Each row has a name. After each piece below comes the name of the row it's from, unless a question asks for something else. Each question is about the rows just above it.

[110  79 100  77  97  71] : (56)
[139 141 131 141 119 141] : (159)
[111  98 128 125 158 110] : (195)
[ 97 134 134 134  89 134] : (91)
[ 70 110 129 125  70  65] : (117)
[ 90 111  96  99  87  87] : (8)
[102 105  94  72 148 100] : (85)
[114 114 114 127 114 124] : (57)
[ 85  89 131 144 127  80] : (121)
[110 104 159 108 128 108] : (87)
Which row holds this, read backwards? [ 71  97  77 100  79] => (56)
The row with [ 97 134 134 134  89 134] is => (91)
Repeated in (159): => [141]
The value that (91) holds more than once: => [134]
Which value appears more than once in (57)? => [114]
Which value appears more than once in (87)? => [108]
Which value appears more than once in (117)? => [70]

[121 152  79 150  72 119 132 104 102 113 156  96 158 136 127] = (24)
[121 152  79 150  72 112 132 104 102 113 156  96 158 136 127] = (64)
[119  79 152 150  72 117 108 120 113 119 110 129 129 135 119] = (7)
The row with [121 152  79 150  72 112 132 104 102 113 156  96 158 136 127] is => (64)
which: [121 152  79 150  72 119 132 104 102 113 156  96 158 136 127] => (24)

[116 100 112 119] = (146)
[116 100 112 154] = (23)
[139  95 123 139] = (75)
[133 124 119 130] = (141)
[128 111 133 148] = (97)
[130 119 124] is which row, read backwards? => (141)
Which row holds this, read backwards? [123  95 139] => (75)

[137 137 130 137] = (103)
[154 154 162 154] = (107)
[111 117 162 117] = (55)
Repeated in (103): => [137]
Repeated in (107): => [154]
which: [154 154 162 154] => (107)
Which value appears more than once in (55)? => [117]

[134 169 126 122 127  91 124 146 143 179 138 131 142 120 131 168 139 108
 177 131 130 124 138 121  88 146 112 149 149 155 146 126 130 101 103 103
 110 126 117 131 135  76 146 130 143 111 130 152] -> (126)
[107 108 112 124 126 160  90 160  89 120 121 128 109 104  96 115 120 120
 134 132 132  96 130 143 163 100 103  94 168 134 128 114 136 118 131 121
 135 124 153 143 167 154 158 102 155 145 112 107] -> (19)
[121 124 108  89  90 160 107 112 126 160 120 111 143  94 126 143 117 119
 128  92 103 137 138  69 117 114 144 134  94 168 136 128 114 109  94 118
 114  96 105 158 131 117 158 111 151 142 145 138] -> (46)
[148 113 147 130 131 133 120 124 143 165 116 126 166 147 149 148 155 123
 121 112 132 171 103  96 112 126 162 158  77 151 153 119 139 132 138 135
 158 104  96 153 133  89 107 130 127 148 127 120] -> (27)
Which row holds [121 120  89 160  90 160 126 124 112 108 107] read backwards? => (19)
[136 114 128 134 168  94] is which row, read backwards? => (19)
Which row holds [120 127 148] read backwards? => (27)

[164 141 126 141  69  85]  (95)
[115 150 133 166 144 168]  (68)
[141 129 153 115 149 122]  (180)
[133 115 150 114 120 107]  (14)
[115 129 149 141 153  84]  (129)
[121 130 122 137 128 129]  (6)
[ 83 110 158 109 156 114]  (157)
[ 90  97  78 102 167 121]  (26)
[154 129 154 119 119 119]  (18)
which: [154 129 154 119 119 119] => (18)
Which row holds [149 115 153 129 141] read backwards? => (180)
Which row holds [133 150 115] read backwards? => (68)
[114 156 109 158 110] is which row, read backwards? => (157)

[169 169 163 152 147 151 158 141 149 135 115 105  98  98  87  86  81  98
  85  84  87  91  94  92  99 101 106 111 114 132 145 155 160  98 175 190
 171 185] -> (49)
[174 160 152 151 152 149 144 140  97  90  87  85  83  84  83  87  89  92
  98  99  96 105 106 124 119 130 151 161 167 175 177 177 185 172 169 162
 160 150] -> (136)
[113  86 147 155 168 176 177 188 172 173 166 163 160 149 157 158 150 153
 135 136 132 114  99  88  86  83  78  79  88  86  90  94  97  96 100 104
 100 113] -> (29)
[154 147 160 148 147 105 107 113 110 131 151 160 166 179 173 175 176 168
 174 160 151 151 152 149 144 140 144 138 119 115 102  93  87  85  79  84
  85  91] -> (10)
[160 169 151 183 186 179 175 171 165 160 157 155 155 142 152 151 136 134
 112 103  91  86  83  81  82  84  84  88  96  97  99 151 102 102 113 118
 136 140] -> (28)
[ 98 103 103 107 110 112 114 129 150 157 165 169 172 188 173 172 170 163
 158 154 148 148 148 147 137 129 128 116 103  94  87  82  83  84  81  88
  89  96] -> (11)
The row with [154 147 160 148 147 105 107 113 110 131 151 160 166 179 173 175 176 168
 174 160 151 151 152 149 144 140 144 138 119 115 102  93  87  85  79  84
  85  91] is => (10)
Where do [169 169 163 152 147 151 158 141 149 135 115 105  98  98  87  86  81  98
  85  84  87  91  94  92  99 101 106 111 114 132 145 155 160  98 175 190
 171 185] appear? => (49)
[140 144 149 152 151 151 160 174] is which row, read backwards? => (10)
The row with [174 160 152 151 152 149 144 140  97  90  87  85  83  84  83  87  89  92
  98  99  96 105 106 124 119 130 151 161 167 175 177 177 185 172 169 162
 160 150] is => (136)
which: [113  86 147 155 168 176 177 188 172 173 166 163 160 149 157 158 150 153
 135 136 132 114  99  88  86  83  78  79  88  86  90  94  97  96 100 104
 100 113] => (29)
Which row holds this, read backwards? [147 148 148 148 154] => (11)
Which row holds this, read backwards? [ 84  83  82  87  94 103 116 128 129] => (11)

[140 134 129 124 126 127 127 137 118] -> (13)
[114 151 131 131 125 131 134 133 129] -> (47)
[ 65 133 133 134 125 133 133 137 125] -> (128)
[ 65 141 133 134 140 131 128 140 140] -> (138)
[110 129 132 129 132 110 114 152 110] -> (21)
[194 125 136 131 125 130 128 151 135] -> (9)
[115 135 132 118 124 129 131 149 143] -> (123)
Which row holds this, read backwards? [131 136 125] => (9)
Which row holds [131 140 134 133 141] read backwards? => (138)
[152 114] is which row, read backwards? => (21)
Repeated in (9): => [125]
Which value appears more than once in (138)? => [140]
Which value appears more than once in (47)? => [131]
Which row holds this, read backwards? [131 129 124 118 132 135] => (123)

